In the rows, 128 means zero.
Named turns come first, each shown by rows before and after it. Which turns, in which order, take the first row of each pair that follows to the second? Write the first one first, as in the answered first pair.
turn mige:
[121 174 128 160 141 109 132 129 129 119 107 107 141 113 121 165 136 131
 147 121  97 105 173 105 129 145] -> [103 131 123 152 143 120 103 114 123  94 106 142 120 112 104 171 141 113
 132 121 109 103 159  99 129 159]
[157 125  77 173 121 154 106 117  69 120 102 116  88  94 127 135  89 103
 125 122  82 164 134  86 128 154] -> [149  72  95 135 139 159 105 131  61 123 116 129  79  91 120  99 110 103
 132 117  89 152 119  79 138 158]
[123 105 145  94 131  94 134 126 173 128 144 163  76 177 160 112 177 150
 156 122 156  41 111 128  83 172] -> [144 158 148 106 125  84 161 139 180 150 144 126  95 179 178 113 170 165
 167 123 143  45 127 136  81 157]
[133 121 124 121 131 124 133 129 120 108 124 120 120 111 121 126 123 117
 138 120 134 123 126 118 118 121] -> [136 127 126 120 132 122 140 134 121 112 125 114 126 111 123 122 125 122
 140 119 133 125 127 121 118 119]
turn Zem:
[125 139 110 190 121 146 113 110 120 115 118 142 129 118 131 144  99  96
 118 143 113 135 132 120 135 145] -> [137 108 121 166 150 156 121 134  98 131 131 136 129 107 132 101 109 102
 135 138  99 134 127 104 151 149]
[156 153 129 123 113 122 106 115 102 111  74 176 139 110 102 158 143  80
 127 130 158 121 137 170 119 128] -> [165 111 136 101 140 133 104 134  75 121  86 178 132  99  99 123 152  79
 141 124 139 123 130 149 133 136]
[187 211  88 143 127 136  88 134  61 117 127 141 127  66 138 170  87  98
 119 115  63 152 156  72 123 124] -> [196 198 100 125 143 139 101 153  48 134 140 131 129  61 142 139  93 106
 134 111  53 151 153  64 134 124]
turn leta:
[130  87  87 188 134 166 115  83 104 110 131 186  96  92 143 121 172 152
 115 134  82 118 178 142 106 136] -> [112 130  95 189 106 146 129  70 143 111 126 180 112 111 150 145 175 164
 102 139 108 106 184 173  90 116]
[138 181 124 177 106 126  99 118 110 153 127 117 123 120 141 148 107 155
  97 113 115 110 119 145  98 146] -> [119 170 157 134 110 113 126 132 137 168 145 113 133 130 145 121 132 172
 104 111 141  86 112 167 100 127]
[ 87 120 127 175 135 135  86 114 145 129 148 120 118 103 100 156 120 163
 133 160 157 111 116 128  99 152] -> [ 80 115 142 156 138 130  97 120 156 134 156 118 123 107 102 142 129 170
 136 160 166 101 111 136 102 146]
[145 112 109  99 157 146 146 124  93  99 124 141 144 131 148 105 101 146
 156 147 138 150 127  75 179 147] -> [145 158  88 133 131 140 137 102 107  87 106 137 147 137 150 147  84 139
 141 151 141 157 138  88 163 146]
turn rezo:
[143 117  92  90 127 130 168 131 138 141 135  90 126 155 153 105 124 173
 127 121  71 115 167 122 183 112] -> [103 118  98  84  97 115 158  98 176 113 127 118 125 175 142 142 131 166
 100 128 114  96 158 152 163 106]
[ 94  16 164  54 144 141 106 142 122 117 155 169 117 123 101  73 158 127
 135 115 157  99  92 108 155 142] -> [ 90  18 134  88 125 148  70 112 120  86 133 193 100 125  88 120 140 103
 111 118 160 110  91 104 142 159]
[136  72 150  60 127 120 135  95 109 183 107 152 131 126 179 160  84 127
 139 138 164 105 117 113 120 169] -> [140  74 138  72 124 125 122  87 104 175 101 159 125 123 177 170  77 118
 135 139 158 111 118 108 119 176]
[155 156 106 144 122 154 127 137  95 149 111  95 130 118 149 133 102 129
 141 121  93 162 139 110 127 131] -> [125 155 151  93 115 130 163 148 139 165 130  90 149 139 153 110 134 151
 143 121 133 130 133 146 125 105]

Between the rows of a pair lie two turns.
[128 166 128 132 125 130 127 137 143 134 139 122 135 131 129 127 106 129
 121 110 113 139 126 137 133 129] -> [117 160 127 131 119 126 121 127 151 124 138 132 130 136 124 137 107 126
 114 111 124 134 122 142 127 130] | leta Zem
[118 113 111 158 173 121  84 153  88 127 124 131 126 122 108  98 126 118
 102 107  69 100 142  95 145 175] -> [133 177 122 161 162 104 123 166 108 156 127  87 154 130 130  94 123 137
 115 109  66  99 158 115 142 150] | leta rezo
[128 162 134 151 108 126 139  96 127 135 100 115 128 137 144 165 128 134
  95 134 159 132 123 132 113 105] -> [138  86 147 112 154 147 137 129  87 151 122 124 113 117 135 103 144 136
 118 125 138 131 109  98 139 119] | leta leta
[122 107 149 102 153 118 148 132 120 163 139 124 152 124 156  82 154 124
 147 139 123 111 121 134 136  81] -> [ 95 100 148 101 132 111 131 107 145 138 133 150 145 139 144 111 160 114
 125 144 154 101 113 152 124  82] | rezo mige
[133 150 147 150 171 131 174 148 122 153 130 110 161 111 143  86 118 133
 172 146 133 150 139 117 152  95] -> [ 98 155 163 135 147 113 177 128 162 139 130 127 166 130 137 106 129 137
 152 150 176 130 132 147 138  84] | leta rezo
[168  87 135 148 105 148  60 141  92  83 125 110 139  86 132  62  99 129
 147 157 125 139 153 105 157 133] -> [134 105 180 105  86 115 101 144 146  97 139 101 165 111 137  49 126 154
 145 160 171 106 150 150 149 100] | mige rezo
[123  80 146  94 158 116 104 154 134 116 100 123 129 115 103 128 128 114
 152 112 113 126 120 107 154 114] -> [119  91 129 117 146 119  87 138 133  98  87 132 124 117  95 157 115  99
 141 115 114 132 122 106 145 123] | rezo leta
[157 147 122 141 159 144 148 136 108 153 128 106 127 116 136  96 140 128
 132 129 121 138 140 111 145 126] -> [140 125 101 158 147 151 111 107 107 121 115 143 105 117 120 129 133 105
 110 132 131 141 132 105 136 144] | mige mige
[137 130 129 158 119 151  90  97 122  97 109 166 114 124 115 161 124 125
 119 130 126 139 131  98 127 132] -> [112 107 177  98 128 135 126 116 155 118 132 164 127 137 117 118 156 148
 130 127 158 110 119 122 133 110] | leta leta
[139 126 138 121 125 114 112 150 133 148 149  90 134 145 133  81  99 151
 136  93 100 120 146 120 154 123] -> [127 130 149 112 113 104 118 146 151 145 149  94 139 154 132  85 108 157
 131  96 117 108 144 135 148 116] | Zem leta
[140  93 138 138 144 154 178 146 117 140 148  62 146 124 187 105 165 102
 151 157 104 150 150 139 129 126] -> [116  95 103 178 112 155 131  92 129  90 118 107 125 131 169 174 147  70
 113 166 127 155 145 144 106 146] | rezo rezo
[ 93 104 153  93 135  97 128  98 186  89 143 152 148 153 130 222 159 149
 105 123 205 114 155 141 106 127] -> [122  33 123 105 173 136  85 107 121  77 140 180 115 123 114 200 149 121
 115 116 160 141 146  84 123 169] | leta rezo
[153  53 137 128 153 150  94 142  71 120 127 129 112 100 117  99 135 125
 169 133  88 145 130  94 148 142] -> [171  87 116 163 142 151  89 133  65 119 113 117 116  97 123 124 117 120
 166 137  73 160 142  92 142 144] | leta Zem
[120  56 179  77 150 114 156 168 134 135 162 137 122 127 126  81 150 146
 141 107 139 105 112 123 127 125] -> [ 97  50 141 114 122 123 102 118 137  84 132 184  95 131 103 150 131 112
 102 113 157 117 108 120 106 150] | rezo leta
[127  82 136 147 122 114 112 154  76 154 170 140  97 122 114  95 129 109
 150 114  94 119 157 148 106 136] -> [121 132 155 139 101  92 144 155 114 166 171 115 122 138 129 103 135 128
 152 118 112 107 166 180  96 110] | rezo mige
[133 154 136 153 106 111 143 111 160 108 112 122 141 147 132 157 130 121
 119 138 154 115 140 158 109 109] -> [119  86 161 103 132 117 142 128 152 110 132 141 131 143 120 111 152 123
 127 131 165 101 122 145 123 115] | mige mige
[119  67 118 122 119 117 116 130 123 123 152 130 112 135 115 119 109 146
 134 130 117 147 120 121 107 125] -> [111 103 115 135  98 105 122 117 147 118 142 123 120 147 120 147 102 148
 122 135 130 145 127 142  95 119] | leta leta
[122 194 115 105 124  93 109  40 173 126  75 128 122 111 130 170  67 121
 117  91 122 161 174 116  97 174] -> [146 213 140  83 142  87 153  80 169 167  96  84 144 107 150 122  77 148
 146  87 103 156 182 117 110 155] | rezo leta
[175 156 137  95 143 115 123 147 137 125 133 123 108 153 162 111 129 123
 137 169 147 153 130 131 133 117] -> [164 157 140  91 135 110 124 141 148 122 131 129 110 158 158 119 132 123
 131 169 160 146 128 140 128 114] | mige leta
[112  64 156  97 132 131 118 140 112 114 133 148 121 107 109  91 145 126
 135 134 136 113 116 130 127 130] -> [143 184 128 163  98 113 138 129 128 124 111  98 148 115 136 146 112 134
 132 144 116 133 150 149 108 111] | mige mige
[123 160 112 152 114 137 104 106 143 121 109 111 137 143 127 151 101 122
 120 133 126 122 132 139 115 136] -> [144 160 111 151 129 143 110 121 124 136 113  99 141 134 133 134  98 125
 134 131 106 129 137 126 122 137] | rezo Zem
[149 141 127 164 112 118 143 121 107 136 125 121 111 120 144 114 120 135
 131 122 102 143 137 138 126 131] -> [146 110 131 150 123 124 137 127  97 133 131 132 101 116 138  99 125 131
 135 118 101 140 131 127 133 139] | mige Zem
[152 122 164  94 154 127 159 162 129 160 154  97 146 113 132  53 164 163
 151 111 109 126 126 112 157 112] -> [178 194 124 161 133 129 151 145 120 155 129  75 150 108 144 103 127 154
 145 116  81 155 149 107 144 118] | leta Zem
[ 73 136 177 144 149 146 131  52  92 113 157 176  96 101  59 115 167  95
 137 112 155 134 122 109 125 121] -> [ 78 197 198 141 135 124 179  64 121 143 161 134 126 113  81 109 169 121
 147 115 159 125 137 137 121  91] | mige Zem
[117 147 152 112 117 136 136 158 119 135 122 111 150 119 125 120 153 161
 112 108 149 144 152 126 152 123] -> [125 167 132 140 111 138 124 148 115 125 109 112 144 116 126 145 138 154
 105 110 140 155 159 122 149 129] | mige rezo
[170 161  84 188 139 158 124 153  61 133 124  83 118  69 138 117 117 120
 166 121  71 169 153  85 148 156] -> [144 158  64 209 112 157  90 115  76  94 105 118 103  79 121 167 110 100
 135 126  98 168 147  94 131 168] | Zem mige
[ 71 129 144 118 105 109 129 139 177 131 123 136 156 166 135 137 137 124
 101 133 176 119 126 187 139 123] -> [ 78 151 129 141  96 110 122 130 174 127 115 132 157 165 137 159 124 119
  94 135 169 128 131 187 133 126] | rezo leta
[166 124 102 126 157 101  94 132 120 158 113 157 143 115 138 118 114 130
 134 121 104 148 130 101  96 111] -> [155 158 114 123 137  83 113 126 151 163 112 146 157 130 144 130 117 145
 131 126 123 137 135 126  87  94] | rezo mige
[127  72 128 132 140 157 121 152  79 100 131 126  94 100 128 114 117 110
 129 112 103 166 124 108 150 148] -> [ 78  72 152 106 110 132 126 124 135  80 131 151  99 126 116 140 138 113
 103 119 160 134 113 154 132 132] | rezo rezo
[108 108 109 133 103 130 130 135 149 137 165 152 138 132 128 101 150 164
 112 147 174 108 113  98 131 127] -> [134 121 104 142 118 136 137 152 129 153 167 131 144 123 141  85 142 167
 129 145 145 120 121  81 142 127] | leta mige
[152 113 149 114 144 124 139 161 111 151 142 116 151 122 121  78 124 132
 161 119  98 136 141 113 143 139] -> [145 135 157 111 131 111 153 160 131 156 144 106 164 132 126  84 128 139
 162 122 109 128 144 132 138 127] | Zem leta
[129 128 105 129 133 119 106 120 115  93 122 165 106 141 105 168 105 123
  80 123 127 121 110 125 117 139] -> [170 145 108 132 160 126 132 157  87 131 134 122 119 126 125 130 101 139
 112 118  85 135 122 104 132 135] | rezo mige
[129 114 107  85 196 164  98 153  71 134 114  89 120 115  97  79 100 114
 203 133  56 137  96 123 190 116] -> [123 194 130  82 169 132 146 158 120 157 117  47 158 137 119  92 106 142
 205 136  75 123 112 167 178  77] | leta rezo
[102 124 132 140 115 117 116 140 155 131 138 137 135 127 120 154 132 124
 112 132 137 103 133 128 126 150] -> [123 106 126 144 135 130 112 151 127 138 141 133 130 113 122 135 129 118
 124 128 110 115 135 105 136 161] | rezo mige
[133 111 139 120 124 123 127 135 129 134 140 121 125 120 132 111 151 131
 131 124 144 123 118 110 112 117] -> [130 105 136 122 123 123 119 129 128 128 138 128 120 119 129 116 151 127
 127 125 146 125 114 110 111 120] | rezo Zem
[147 107 148  98 137 119 135 158 128 160 140 113 133 122 137 112 118 153
 162 132 145 124 126 140 121 133] -> [126  77 142  97 128 122 110 137 135 134 133 147 118 124 122 130 121 140
 144 135 164 121 115 143 116 147] | rezo leta
[ 78  81 141  96 120 122 109 110 148  99 128 170 108 136 110 139 148 127
 113 120 177 106 111 152 128 126] -> [100  83 107 134 125 139  78 101 118  86 112 175  91 123 104 161 125 107
 110 121 147 131 119 124 131 148] | leta leta
[111 126 117 136 120 135  96 120 150 124 128 125  98 148 117 152 132 122
 109 125 142 137 133 127 116 147] -> [116  95 131 109 143 141 105 143 139 142 141 121  98 141 117 114 146 130
 126 122 136 132 126 117 131 146] | Zem rezo
[101 157 167 113 128 121  88  95 150 132 114 129 147 134 125 123 131 156
 129 112 140 127 134 160 127 128] -> [121 152 139 144 135 138  65  92 120 122 103 134 134 121 120 135 113 139
 129 110 114 145 137 134 132 148] | mige rezo
[ 98 137 162 155 145 157 135 121 149 165 145 134 135 143 149  93 137 129
 155  95 163 139 137 113 130 124] -> [109 155 152 171 143 160 137 120 145 167 139 124 136 140 153 102 129 129
 156  96 152 147 144 110 127 124] | leta Zem
[152 127 130  87 101  95  89 117 152 115 128 129  85 138 127 117 122 123
 145 143 142 120  94 165 127 146] -> [159 134 118 104  99  99  79 111 145 108 122 131  83 135 124 131 112 115
 141 145 134 127  99 159 126 151] | mige rezo
[135 175 151 117 124 102 167 141 154 151 128  92 154 137 144 114 136 156
 136 129 128 120 145 136 126 101] -> [106 134 165  90 121  98 157 129 168 135 133 123 142 143 126 113 153 150
 125 131 159 105 129 145 125 103] | mige leta
[174 101  99 119 177 145 106  90 153  98 129 143 121 108 126  96 108 143
 122  96  74 165 141 118 152 139] -> [130 100 120  95 149 122 111  69 202  84 130 162 125 131 116 118 129 150
 102 103 127 138 131 157 137 124] | rezo rezo
[185 182  88 190 115 162 110 133 122 124 100  67 135 121 145 153  91 136
 120 157  94 170 140  97 135 125] -> [150 128 170  83 138 140 166 175 161 161 148  62 155 137 147  68 150 175
 142 151 141 120 118 130 151  89] | leta leta
[123  94 110 124 151 130  86 111 105 105  98 167 107 115 109 139 112 109
  97 138 124 143 115  97 132 165] -> [ 88 122 153  88 127  98 125 108 165 116 109 157 133 141 116 139 137 134
  92 143 172 112 114 148 120 131] | leta leta
[ 88 165 145 185  71 127 114 143 131 101 153 131 119 177 139 153 138 132
 103 121  98 165 151 145 107 123] -> [ 65 126 166 154  75 124 111 143 144  93 160 153 112 184 130 138 155 132
 101 121 124 148 138 154 109 122] | leta Zem
[161 171 146 114 104 110 166 165 125 142 152  60 169 135 151  95 105 136
 145 104  98  98 159 148 132 105] -> [119  88 172  59 113 112 152 159 136 121 166 106 148 141 127  72 135 128
 134 103 137  72 131 153 138 112] | rezo leta
[137  98 111 199 152  84 113 137 122 175  68 138 119 104  95 136 137 152
 109 121  57 132 114  85 167 169] -> [ 78  98 149 155 121  54 128 116 187 162  75 161 128 134  88 153 164 162
  89 127 125  92 102 138 150 144] | rezo rezo
[157 166  95 160 132 140 126 135 107 132 118 118 120 109 141 133 114 118
 115 129  96 162 133 103 110 138] -> [111 144 108 139 106 127 111 103 147 100 114 157 114 128 123 159 130 112
  88 135 149 139 117 131  96 137] | leta mige
[135 178 129 118 114  92 171 140 132 141 136 121 140 145 156 138 117 131
 133 128 155 110 144 134 114 115] -> [160 179 104 146 124 108 153 141 102 137 126 121 130 132 157 144  99 118
 135 126 125 132 150 111 118 131] | rezo rezo
[119 129 146 128 150 130 124 140 108 131 121 133  95 121  96  96 103 117
 134 150 101 133 127 108 153 119] -> [122 161 154 129 142 120 144 146 122 144 122 114 111 127 105  99 103 130
 138 150 103 130 135 120 150 108] | leta rezo
[128  53 156  95 135 170 149 195  98 129 137 166  99 104 131  77  90 122
 154 120 116 173 120 101 146 136] -> [161 171 131 156 107 156 175 191 109 148 118 109 128 109 161 119  59 136
 158 127  92 194 155 115 131 116] | mige leta
[111 101 134 118 146 143 125 138 124 131 146 117 111 125 143 120 132 112
 129 122 123 123 113 145 119 133] -> [128 128 128 133 144 143 133 141 119 140 142 100 116 120 152 124 124 116
 136 122 108 131 122 142 120 130] | mige leta
[112 141 148  87 107 136 145 140 134 143 156 118 151 151 118 125 152 119
 122 135 137  88 131 147 137 123] -> [102 130 141  92 100 138 128 130 136 126 152 135 140 154 110 140 153 109
 112 138 148  85 127 148 133 129] | Zem mige
[ 86 150 121 155 112 117 117 114 133 143 177 119 139 129 173 103 124 143
 154 103 128 102 138 161 130 131] -> [103 129 105 167 129 135 100 117 102 139 176 125 127 115 168  98 115 131
 160  98 104 116 138 134 137 147] | leta leta
